One turn moves every row onto another: examples first, then more rows asked:
Gol: [-10  -1  -1   3   2   9  -5 -14  11  -1   2  11  -2  13  -8  15  -3   3
  -2  -8   4 -10  -6 -16   9  10]
tiv: [  7  -6   5  -1  -4  -9   5  12   3 -11   1   3   6  -2  -8   2  -9   1
 -23 -17   6  -4 -17   2  -5 -18]
savik: [-10   9  -2   9   2  19  16   0 -24  -1   3  -7  -6  -2  12   2  -4   3
  -2   9 -16  10   4   4   1   4]
Kuf: [ -9  14   2   6  -1 -26   7  -2  -9  -5   4   6  -1  13   7 -12   6   7
   9   4  -6   3   4   4  -1 -12]
vop: [-10   3   0  -1  -8  15  17   5 -15  -6   2  -2 -12  -1   6   8  -4  10
   8  16 -10   3  -5  10 -12   5]
dos: [  4   4  -7   6   9  13  -3  13 -23  -6  -3  -3  -2   1  11 -11   6  -2
   9  20  -3   4  -2  13  12   0]
pugi: [  6   3  -3   2 -10  13   3   1 -18 -13   1   0  -6  -4  11  16   1   8
   9  19  -6  -5 -11  11  -4   5]
nofid: [ 14  -8   9  -2  -4   4   0   7  14  -4  -2  -4   5   1  -7   7   0  -5
 -20 -13  11   2 -14  -4  -1 -14]
Vofu: [  6  10   0  10   3  18   4   3 -24  -3   4  -8   1  -1  17  14   2   6
  -1  17  -9  -1  -1   7   6   8]
Ditin: [ -6   4   4 -11  -9  11   2   4 -17   0   4  -2 -11 -13   8  -8 -15   9
   5  17   6   4  -5   3   1   1]
luv: [  6  -2  -4  14  10  -9 -11  18  11  -3   5   2  11   9  -3   8   9  -2
  -8 -12  -4  13 -14   3  10 -13]
nef: [  4   2  11   0   9   5 -16  14 -19  -6  -1  -4 -16  -8   8  -8  -6  -7
   3  14   3   3 -13   8   8  -9]
saka: [  5   3  -1   2  -7  15   4   3 -18 -10   4  -2  -6  -2  11  17   1  11
   9  21  -5  -7 -10  10  -5   7]
nuzan: [  6  -7   9   2   3  20  -4  -7   6   2  -9  -3   3  11 -10  14   2 -12
 -12 -13   1  -4  -7 -10   3   0]
Nog: [  6   4   4  -1   0  15  -8  12 -17  -7   1  -3 -16 -12   7  -3  -3  -2
   5  21   2   0 -12  11   6  -2]
nar: [-10   5 -18   9  15 -12   2   6  12   0   6  14   6  12  -1  -1   4   8
  -4 -15   2   3   0  -6  11   6]
Mosa: [ -1   0  12 -11  -4   5  -5   1 -19   0   4  -5  -8  -8   9 -13 -17   5
   1  13  13   1  -7  -3   4  -7]
dar: [  9   0  -8  12   9  -8 -11  15  10  -6  13   5  14   8   2   6   7  -6
  -6 -14  -6   4 -15   2   6 -18]
teru: [  7  10  -5  12   1  17   3  -1 -26  -6   3  -5   2  -2  18  13   2   5
  -1  16 -10  -1  -3   5  10   6]
sedi: [-18  -5  -8  10   1  -4  -5  -1   6  -2   0  14  10  20  -7  14  -4  10
   2  -7 -11   6 -10  -6  13   1]
loze: [  5   3  -7  16   6 -14  -9  16   4 -14  17   5   6   7  -1   4   4   0
 -10 -12   0  -4 -20   0   5 -18]
tage: [ -9   4  -9  -4   0  10   7   4 -25   0   1  -1   3  -1  12 -17  -5  10
   9  16   1   8   5   4   6   3]
Liras: [ -2  -2  -3  -6   1   1  12  -5  16  -1   1   9   1   5  -7  -3  -3   4
 -15 -16  16  -7   2 -11   0   6]
sisa: [ 11  -2  10  -2   5  11  -7  -6  14   3  -1  -4  11   2 -10  11  -1  -9
 -15 -14   4  -4 -10  -7  -3  -6]
nebel: [  1   0  -6  -7   8  -6  13   1  -1  -2  -3   5   8   0  -3  -7  -6   1
 -18 -28  10  -9   0  -6  -8   1]
Tud: [ -2   2  -6   3  16   0  -6  13 -23  -9  -6   4  -5   5   9 -18   3  -2
  11  14   0   2  -3  12  11  -1]
vef: [-11   3  -1  -2 -10  14  16   1 -16  -7   0  -1 -14  -3   7   8  -5   6
   8  12 -12   6  -5  10 -13   3]
Tupe: [ -1 -12   3   8   3   7  -5   5   2   0 -12  -1  15  17  -9  13   3  -5
  -6 -12 -15  13 -12   0   8  -9]
Limal: [ 20  16  20  -2   2  -9  -2  -2 -11  -2 -11  -1  -8  -7   7   3   2  -6
 -13  -2   4 -10  -1   6   3  -7]
totip: [  2  17   9  -9  -3 -20   0 -12  -6  -1   3   7  -9  -2   9  -2  -1   8
   6  -1   8 -12   1  -5  -6   1]
geg: [ -2   8 -17  10  20 -12  -2   5   0  -4  13   8   7   8   3  -5   7   0
  -6 -22   4 -10  -2  -8   0   2]
tob: [ 12  -6   6  -2  -7   3   3   8  14  -8   4   2   7   2  -7   4  -4  -8
 -19 -14   7  -5 -14  -1  -3 -19]
mur: [ -8  -1  -4  -7   3   0   4  -1 -24  -5  -2   4   2   6  10 -23  -8   9
   9  15  11  -1   3   2   7   2]
Big: [ -6   1  -3  -1   2   3   2 -16  17  -2   7  11   8  11 -11   4  -5   4
  -6  -8   9 -13  -3 -13   0   5]
forip: [ -2   1  -5  -7   3   0  15  -2  12  -1   2  14   4   2  -5  -5 -11   0
 -17 -21  10  -9   1  -6  -2   1]
sil: [-15   1 -12  12  11  -9   2   1  14  -4   3  18  12  18 -11   4  -1   7
  -2  -7  -9   3  -5   2   9   0]
Rud: [  3  -4   2  11  12  -1  -8  11   9  -1  -6   2  16   8  -9  11   2  -7
 -12 -12 -14  12 -13   8   7 -11]
buro: [ -6   8 -19   6  18 -10   1   5   8   1  10  16  10   9   3  -2   1   2
  -5 -22  -2  -1   1  -4   8   2]
dofog: [-10   8   0   8   4  18  17   5 -24   0   1  -7  -5   1  11   4  -4   7
  -2  11 -15   9   4   7   0   6]
lesun: [  8  12  12  12   5 -17   5   9 -14  -7  -9  -1  -1   8   5  -7   8  -7
  -9   2 -11   6   0  13   8 -19]

Rud goes to sil
Tud goes to mur
vef goes to pugi
And these:
lesun goes to Kuf
dofog goes to vop
Nog goes to dos
Gol goes to nuzan
nebel goes to tiv
Liras goes to nofid
forip goes to tob

One turn moves every row onto another: examples first, then more rows asked:
Rorak: [ -5  -4 -10   1  14 -14   2  -4  11  20  -9 -18 -10  -6 -23  20  -6  -1
  16   4 -21  30   6  -2  10 -15  10  -6   4  -2  10  18   1   3 -12   2
   3]
roki: [ -3  -6 -23   6  12 -16   8   5   8   6  -1   5  -2  14 -35  -4  -1 -20
   3   8   1  21 -10  -4  12 -13  14  -1  -6   3  -8   8  -5   8 -15  14
   9]
fose: [ 11  -7   4 -13 -10 -29 -25  -9   7  16 -13   9   3   6 -26   4   7   4
  -3   7  -8  22   4  -5   7 -18  17  14 -21  -2  13   3   3   2 -14  -6
   4]
giz: [  8  -5  19  14 -14  -6  -3   3  -9  12  -3 -11 -12   0 -12   6   3  13
  20   6 -20  15  13   9  11 -14   2   4  -3  14  11   7  -4 -10 -14   9
  -4]
vabi: [ -4  -1  -8   5  13  -8   4  -2  13  15 -11 -23  -9 -10 -25  15  -4  -4
  20   3 -22  27   5  -4  12 -18  11   0   2   0   8  19   1   2 -10   1
   1]
fekib: [ -2 -18  12  -6  -4 -12 -12 -20  16 -11  -5  -9  -3   4  -5   5   6  -2
   2   9 -19   1   1   2   4 -26  24   4 -10 -11  -4   3 -10 -11  -3   8
  10]
mub: [ 11  -2   3 -12   2 -13 -10   3   6  -1   3  -9  -2  18 -19  -2  12  -1
 -16  11 -17  16   1  10  -9  -6  31  13   3   9   8   2  -6  -7   0 -10
   4]
tos: [ 12   1 -34  -1  -7 -12 -13   3   6   6   6  13 -14   5 -15 -10  15  -2
  -4  28  -7   1  -4  -2   1 -19   5   1   2  -8 -15  -3 -12  -4  -6  11
   4]
mukug: [ 16  17   4  -8 -28  -1  -8   0   0  -1   6  18 -16  -5 -22   2   6  -3
   3  22 -16  17 -10  14   3  -6  -5   0  -3  -6   5  -2  -2  -8  -5   7
  -7]
disu: [ -3   1  -9   3  13 -10   3  -5  13  18  -5 -23 -10  -9 -20  14  -2  -2
  23  -1 -17  26   0  -4  11 -13  11  -5   8  -6   9  16   0   0 -10   5
   2]
voso: [ 14  -5  18  10 -20  -1  -6   3  -7   8  -7 -15 -15   3 -19   7   1  11
  19   5 -20  16  10   8  10 -19   3   5  -1  13   8  10  -3 -14 -14   7
  -2]
lizen: [ 15  -3  20  10 -16  -6  -3   7  -9   8  -3 -14 -15   5 -19   6   4  16
  17   7 -17  17  10   5  16 -16   1   6  -1   8  11  11  -5 -13 -16  12
   1]
nusem: [ -4 -15   7  -6  -3 -13 -17 -15  18  -7  -6  -7   1   7   0   4   2  -3
   3   8 -20   3  -1   3   3 -25  24   7 -11 -10  -4   3  -8 -13   0  11
  15]
tinur: [ -4  -3  -9   5  11 -13   0  -3  15  20 -14 -21 -11  -8 -23  20  -2  -1
  20   3 -15  27   1   0   7 -15   4  -4   3  -6  12  18   1   3 -10   4
   4]
vadib: [ 16  18   5  -4 -26   1 -13   4  -4   1   9  21 -13  -2 -15  10   7  -4
   4  21 -14  18  -6   5  -1  -6  -8   2  -1   0   1   2   6  -8  -4   1
  -4]
Fer: [ -6   1  -7   4  11 -15   0  -8  12  15  -7 -24 -10  -4 -29  14  -3  -2
  19   2 -20  28   4  -8  15 -18   3  -3   4  -7   8  19   4  -3  -9   0
   0]
mak: [ -7   9  -7   1 -13 -30  -8  -9   6   2  -7  -4  -4   4 -19   8  13   5
   2   7   3  21   3   4  10 -24  28   5 -17  -1  -1  14   6   7  18   2
  -7]
Rana: [ 19  15   7   1 -30  -2  -9   3  -2  -2  10  18 -10  -4 -15   5   8  -5
   1  20 -18  19  -2  10   1  -7  -3   3  -2  -5  -2  -1   7 -13  -2   2
  -3]
resa: [ 12  -6  20  10 -16  -4  -5  -4  -3   8  -3 -14 -21   3 -23   5   7  11
  19   7 -18  13   7   8  13 -15  -4   1  -5  13  11  10  -6 -15 -16  13
  -3]
Vage: [ 13  -7   5 -17 -12 -24 -19  -7   4  12 -13  10   1   7 -29   5  11   3
  -5   7  -7  22   2  -2   5 -17  19  11 -19  -5  14   5  -1   4 -17  -8
  -4]
zipef: [  8   4 -37   4 -11  -8  -8   0   3   6   0  10 -18  10 -16  -7  13  -3
  -5  27 -13   2  -4  -5   0 -15   6   2   1  -9 -13  -9 -15  -9 -10   8
  -1]
bepo: [ -1  -5 -23   4  19 -14   6   9  11   6  -4   3  -2   8 -30  -7   3 -18
   1  13  -3  17  -9  -4  15 -14  13   1  -8   4  -8  12  -6  11 -12   9
  14]
Fumu: [ 19  15   3  -2 -34   2 -15   0  -2   2   8  18 -11  -6 -18   3   5  -2
   5  18 -11  15  -5  12   5 -11  -3  -2  -2  -4  -3   0   2  -9  -1   3
  -3]
kuz: [ -7  11 -10   0 -15 -25 -10  -5   7   6  -5  -2  -4   7 -14   9  10   2
   2   9   3  19   3  10   7 -25  31   8 -17   2   3  13   6   4  19   6
  -6]
Sesol: [ 11  -7  21  11 -14  -4  -4   5 -10   9  -6 -13 -14   2 -15  10   4  12
  19   8 -19  11   6   5   8 -15  -5   5  -1  13  13   7  -7  -9 -15  12
   0]
bave: [  9  -3   5 -12   5 -16 -11   3   5  -6  -2  -8   0  19 -18  -7  13   2
 -15   6 -17  19   0   6  -7  -7  30   8   4   5   0   4  -8  -6  -2  -9
   2]
leg: [ -9  -1 -17   5  18 -14   7   5   7   3  -5   0   1  14 -27 -12  -3 -18
   2  10   1  18 -11  -7  14 -13   9   0  -3   1 -12  10  -4   4 -13   9
  10]
zomum: [ 14  21   4   0 -31   4  -9  -2   1  -2   5  19 -14  -8 -17   8   7   0
  -1  21 -14  17  -4   9   7  -7  -5  -1  -6  -3  -3   3   5  -9  -6   7
  -2]
zonim: [ -5 -12 -21   3  14 -15   8   7  10   6  -1   1  -1   8 -27  -4  -4 -20
  -3  12   1  20 -11  -3  14 -13  11  -2 -10   2  -9   7 -12   5 -11  12
  13]
matov: [ -6  -1  -5  -6  -7 -13 -10 -15  11  -4   6   1   1 -19 -14   6  11   5
  -8   2  -9  -1   8   0  -6 -19  17   8  -5  13   4   0  -6   8  -1  13
 -15]
Gop: [ -5  -4  -2  -3  -7 -13 -10 -18  13   2   8  -1  -1 -22 -17   7   8   3
  -8   6  -9  -3   9  -3  -4 -18  15  13  -6  18   6  -3  -3   7   0  11
  -7]
tis: [  7   7 -36  -1  -6 -14  -6   2   2   3  -2  14 -19   8 -12  -9  11   0
  -2  27  -9   2  -4  -3  -4 -17   5   2   6  -5 -12  -3  -9  -5  -8  16
  -4]
rolip: [ 11   2 -37   2 -12 -15  -9   0   4   8   2  11 -18   6 -10  -6  17  -5
  -6  26  -5   7  -3  -4  -1 -16   5   2  -4  -6 -15  -3  -9 -12  -5   9
   0]
Fabiv: [ -6  -9 -17   7  14 -16   6  10  15   4  -2   1  -3  15 -31  -4  -2 -22
   0  11   3  20  -9  -2  12 -12   7   2  -6   0  -8   9 -10   4 -10   9
  15]
Rimez: [  4   5 -35   4  -9 -12 -10   3   6   7   5  12 -20  10 -11  -4  13  -5
  -1  25  -4   3  -2  -6  -2 -16   2   6   1  -2 -16  -3 -13  -9  -3   7
  -2]

mukug goes to tis
zomum goes to zipef
And these:
vadib goes to Rimez
Gop goes to mub
zonim goes to Rorak
voso goes to Fumu
matov goes to bave

